Read these off the row that follows.
1) Give the entry just left of -16.
2) Give the second largest entry.
3) Give the entry just left of -21.
40	-11	-16	5	11	41	27	-21
1) -11
2) 40
3) 27

[[-0.12, 0.00, -0.16, -0.24, -0.12, 0.17, 0.00, 0.02, -0.21, 0.16, -0.09],
 [0.08, 0.05, -0.02, -0.04, 0.13, -0.14, -0.05, 0.06, -0.10, -0.01, -0.11],
 [0.03, 0.08, -0.09, -0.04, 0.14, 0.04, 0.01, -0.13, -0.09, -0.06, 0.02],
 [0.08, 0.13, -0.17, 0.13, -0.08, 0.08, -0.10, 0.00, 0.10, -0.23, 0.10],
 [0.01, -0.04, 0.02, 0.10, -0.07, 0.02, 0.22, -0.03, -0.17, 0.00, 0.23],
 [-0.25, -0.01, -0.23, -0.24, 0.06, 0.20, -0.05, 0.03, -0.24, 0.25, -0.21],
 [-0.16, -0.06, -0.11, -0.20, 0.12, 0.15, 0.00, 0.00, -0.21, 0.17, -0.05],
 [-0.12, -0.08, 0.04, 0.02, 0.00, -0.09, -0.06, 0.08, -0.06, -0.09, 0.07]]
What is the third-last entry, reading row by row? -0.06
What is the entry in the top-right corner? -0.09
What is the top entry of the column that holds the largest entry? 0.16
What is the 1st entry, reading row by row? -0.12
The first entry in the row that holds the largest entry is -0.25
The smallest entry in the last row: -0.12
What is the last entry of the largest entry's row? -0.21
The entry directly below the smallest entry: -0.16
The largest entry -> 0.25
The bottom-right entry -> 0.07
The entry directly above -0.13 is 0.06
What is the smallest entry in the first row? -0.24
The largest entry in the last column is 0.23
The bottom entry of the column that holds the largest entry is -0.09
The entry just left of the largest entry is -0.24
What is the largest entry in the last row? 0.08
What is the entry just right of the smallest entry? -0.01
The entry directly above 0.05 -> 0.00
The entry directly below the largest entry is 0.17
The entry directly above the largest entry: 0.00
The entry just left of 0.22: 0.02
The second entry on the diagonal from the top-right corner: -0.01

Questions about the array below.
1) Which number is the bottom entry of the column that holds the largest entry?
2) Which number is the entry directly above the largest entry?
3) Which number is the entry in the top-left corner?
4) Which number is the entry directly below -0.125?
5) Which number is the entry directly below the smallest entry?
6) Which number is the last entry of the largest entry's row?
7) Which number is the entry just right of -0.007?
8) Which number is the bottom entry of the column that holds the smallest entry?
-0.216  -0.267   0.124   0.106  -0.234  -0.050  -0.020  -0.144  -0.113  -0.107  -0.033  -0.221
-0.151   0.027  -0.132  -0.157  -0.186  -0.205  -0.029  -0.177  -0.192  -0.170   0.074  -0.280
 0.121  -0.022  -0.178  -0.197   0.040  -0.011  -0.062  -0.056  -0.014   0.094  -0.030   0.089
 0.067  -0.262  -0.110  -0.071   0.015  -0.029  -0.002  -0.194  -0.142  -0.016  -0.060   0.034
-0.042   0.082   0.198   0.179  -0.103  -0.030  -0.025   0.026   0.184  -0.152   0.006  -0.165
 0.064  -0.125  -0.138  -0.048   0.072  -0.139   0.029  -0.055  -0.117   0.118  -0.127   0.211
-0.149  -0.208   0.093   0.048  -0.097  -0.020  -0.044   0.034   0.061  -0.066   0.056  -0.130
 0.101   0.136  -0.294  -0.240   0.139   0.061  -0.191   0.092   0.086  -0.173   0.117  -0.129
-0.211   0.136  -0.180  -0.221  -0.256  -0.064  -0.018  -0.087  -0.124  -0.023  -0.007  -0.069
-0.042   0.171  -0.167  -0.168  -0.015  -0.083  -0.009   0.100   0.155  -0.061   0.175  -0.128
 0.037  -0.058   0.151   0.048   0.115  -0.024  -0.167  -0.241  -0.027  -0.234  -0.083   0.156
1) 0.156
2) -0.165
3) -0.216
4) -0.208
5) -0.180
6) 0.211
7) -0.069
8) 0.151
